One turn moves every row onto another: examples first, then more rows asked:
j_758: [  7   2  10   3  -3   7 -15  23  -1   1  17  -4 -20   3   3 -17  -7  14
  -5 -11   8   3   7  16  10  -9  -6  -5  -1  -5   1 -14  18 -15 -16  -5]
j_241: [ -4   9   0  -5   0   2  -9  10  11  -8   8  -1 -17   9   9   6   4  18
 -10  -6 -11   4 -18   3 -11   1  -7  15  14  -9  -3 -11  11 -23 -30   4]
j_104: [ 10  -9 -21   7  19  15   7   0  12  -1   7 -10  15   7   2  11   4   0
   7 -12  -3 -11   0   7 -13 -10  -1  -9  11   5  11   9  11  27   3  -2]
j_835: [  5  13  -5 -17 -15 -17  -9  27   9  -4   1   6   3  -9   8  -5  -9  10
 -19 -33  -4 -19  14   5 -14   9  -5   8   3  13   0 -18   8  12 -13 -11]
j_465: [  9   8  -7  -1   4  11 -30   1  13  23  24   8  -2   8   1  15   6  11
   3   4  -3  -9  -4  -4 -23 -30   7  -2  11  14 -10   3   9  13  -7  -6]
j_751: [ -6   4 -14  -6  -4  -1 -16  33   6 -14   7   9  37  12  -5  16  -3   1
  -1  -8   4  -1 -17   8  10   5 -11 -10  17   4   2 -16   0 -10 -26  13]
j_2: [ -5  10  -7  -3  -8   7 -25  10   9 -15  12   9  12  -1  26  -1   8  -7
 -25  -8 -12  -9 -22   5 -22   4 -11 -42  17  20  -2   4  10  -6  -6 -10]
j_951: [  2   8  -1  -7   5   4 -14  19   9  10   9   6  24  -8  -9  24  12   0
  10 -10   6   9  13  12   4  -1   1 -14  26  12 -10  22   9   2  -9  -4]
j_169: [  4  18  -6 -15 -20 -14 -25   4  15  -8  -5   7   9   9  30  -8   8   8
 -19   0   0   0   7  15  -3 -12 -15   1  10  -1  10 -24   1  -7   7  -2]
j_598: [ -4  16 -16 -27  -7  -3 -18  -2  19  -9   3   7  11  -8  10   4   4  20
 -15 -25 -10 -16  16   1 -20  12   9  17  18  10   5  -1   9   5  -2   8]
j_552: [-13   3  -2   0  -7   1 -11   3   5  10  27  21  31  15   5  -1   4  -7
 -14   7 -11   3 -20   4   1   5  -8  -6  -5  22  18   1  27   7   8   5]
j_520: [ 13   8   6   8  -4   4  -7  23 -11  -5  15  -2  18   5   5   5 -25  -2
  -4   3  25 -12 -13  19 -19   6 -16 -11   2  13  -3  -4   7   6 -29  -6]
j_700: [-15  17 -17   2   5   1 -11  13  11  -8  17  29  13 -10   2  -6   0  -1
 -13  -4 -10   1 -13  16 -32  -6  -7  -5   2  21  11  17   8 -13  10   4]
j_256: [ 13   5  15  -7  -4  15  -7  27   4 -12  26  -4  -5  -6  15   7   5  22
  -6 -12  -3 -11  -4   7  -2  23  -2   7  14  11   1  19  17 -12 -20   4]
j_137: [  5   9  -6  -3  -8  -1 -20   5   9   1   8   8   4   1   5  -2  -2  14
 -26 -17   1  -8  22   8 -20   3  -4  -6  45  11   5  -2   9  -7  -3  20]
j_132: [ -8  10   8 -13  -3   1 -20  12  -4 -15   1   6   8  -4   0   3   3   3
  -5  -4   9  -4  -9   3 -19  15  -1 -12 -23  -1  -9  -8  26  33 -14  11]
j_694: [ -8  -5   0   0   3 -15 -26  -1  26 -17  10 -10   9  -3   9  -2   1  -5
 -18 -17 -17 -13  -6   0   5 -17 -13 -15   5   3 -12   6  -8  16  -7 -17]
j_463: [ 17  11   5   0   3  16 -11  18  16   3   4  -3  10   7   4   4   6  14
 -13  -4   5 -12   1  11 -27 -21 -27 -27 -14  13 -15  -7  20   8 -12   4]
j_165: [ -6   8  11  12   1 -12 -33  12  19 -20   1  10   1  -5  18  -3  -2 -22
  -8   9 -15 -10  -1  16 -14   7   8 -13  -5  14  -5   2  -2  -2 -11  -1]
j_914: [ -2 -11   3   3  -6  21 -18  22   2   3  16   2  12 -11  -3  10 -12  -9
   5 -11  20 -18 -12  -2  -1  13   3 -15  18   0 -12  -6  24  11  -5  -1]
j_156: [ -2   8  -4 -28  -9   7 -13  12   3 -16  18  -5  -1  -5   8  -6   6  19
  -1 -13   2   6  -7   6  12  10 -12  15 -14  -4   3   6  24  -9  -3 -15]
j_218: [-20  -4 -18  -2   2   1  -3  15   5 -22  25   8  27 -13  11 -11 -10  19
 -17 -24  -4 -13  -6   4  -1 -14   3 -22   7  19  12   1   5   5  -2   4]
j_321: [  0   6  -5   0 -15  -2  -8  16  12 -14  -7  14   6  -2  25  -7   4  -2
 -23  -7  10  -1   6  19   0  16 -17   4  30   1   0  -8  13  -3   6  15]
j_283: [ -7   7   0  -5   0   0  -8  -1  16 -15  12   7  15   3  26   8   3  15
   0   5   4  -3 -29 -11  -4   5  -2  19 -12  26   0  -9  10  21 -18  -3]
j_243: [-21  -6 -10 -12   8   3 -23   1  18   3   0   8  17  -1   9   0 -22   1
  11   0  -5  12 -18   3   6   0  -5  10   0  15  10 -20  17  -7 -14   6]
j_646: [ 13  15  -2  -3   7  14 -19   7  34 -11  10  12  27  15   8   2  11  10
   6  -1  -5 -11 -16  11   0  -6 -21   2  -9  21  14  -7   2  -5  -3  23]
j_924: [ 21  17  10 -14 -25 -11 -26  20  11  -6  13  -2  10  -2  13 -11  10   3
 -12 -14   4 -19  22  13 -11  -4 -12   0   3  13   5  -6   6   8  12  -9]
j_445: [ -1   6 -19  -3   1 -10  -7   3   9 -25  14   1   7  -9 -12  -7  -8 -13
  13 -16  -2 -17   8  22 -12 -19   8  -9   3   6  -4   7  -3  10  -2  -1]
j_944: [ 15  18  -3 -27  -8   2 -23   9  -8  -2  28  -3 -10   6   1   0  -5  27
   3 -11 -11   2   1   7 -11  -5  -2  -4   6  13  15   1  11 -20 -25  -8]
j_278: [ -8  12   8 -13  12  -8 -28 -10   9  12   5  14   6  -5   2   8   6  17
   2 -16  -9  15  -2  -6   3  -3   5 -15   4  14  13  -2   9  25 -17   1]
j_626: [-16  -3 -13  11   3   6   9  11  -8  -3  13   5  32  10   0   6  -9   1
  -7   8   5  -3   3   1 -16  -8   8 -19   4   1  12 -12  25   2  -4   2]
j_875: [ 13  11  -5  -5  -7   2 -14   4  14  28  10   8  13   7   9  19   0 -13
 -13   3 -13  -6 -18  26  -7   0  -6 -26  -4  27   2  -1  13   0  -6 -16]
j_633: [ 10   7   7  -9 -10  21 -25  -2  12 -15  24 -14 -11  13  14  -9  24  11
   4  -6   0  -5  -5   9   4  -3   1   3  14  -7  -2   3  19 -10  -3  10]
j_940: [  2 -14  -8   5  13 -13 -23   5  17  -4   8 -19   8  10  -9  13  -5  -2
  -6  -6 -14  -4 -14   0 -12  -3  -4   6  -3  20  15  -8  -4  25 -13   9]
j_739: [  1  -6   3  -4  -9  -4 -22  15  14  -5   6 -24  22  -5   3  28  -1 -10
 -13   8   0 -16 -13  14  -9  16   9 -14 -12  22  -6  -6   6   7 -12  -5]
j_194: [ 10   2  -6 -17   4  21 -33  -2  13  12  22 -11  30  11  14   4  -4   8
   2   4   1   0  -2  19  -9 -16 -20  -5   9  18   2  23  11   1   0  -3]

j_132 moves to j_463
j_169 moves to j_321
j_700 moves to j_218
Where do these go?
j_758 moves to j_633
j_552 moves to j_626
j_243 moves to j_914

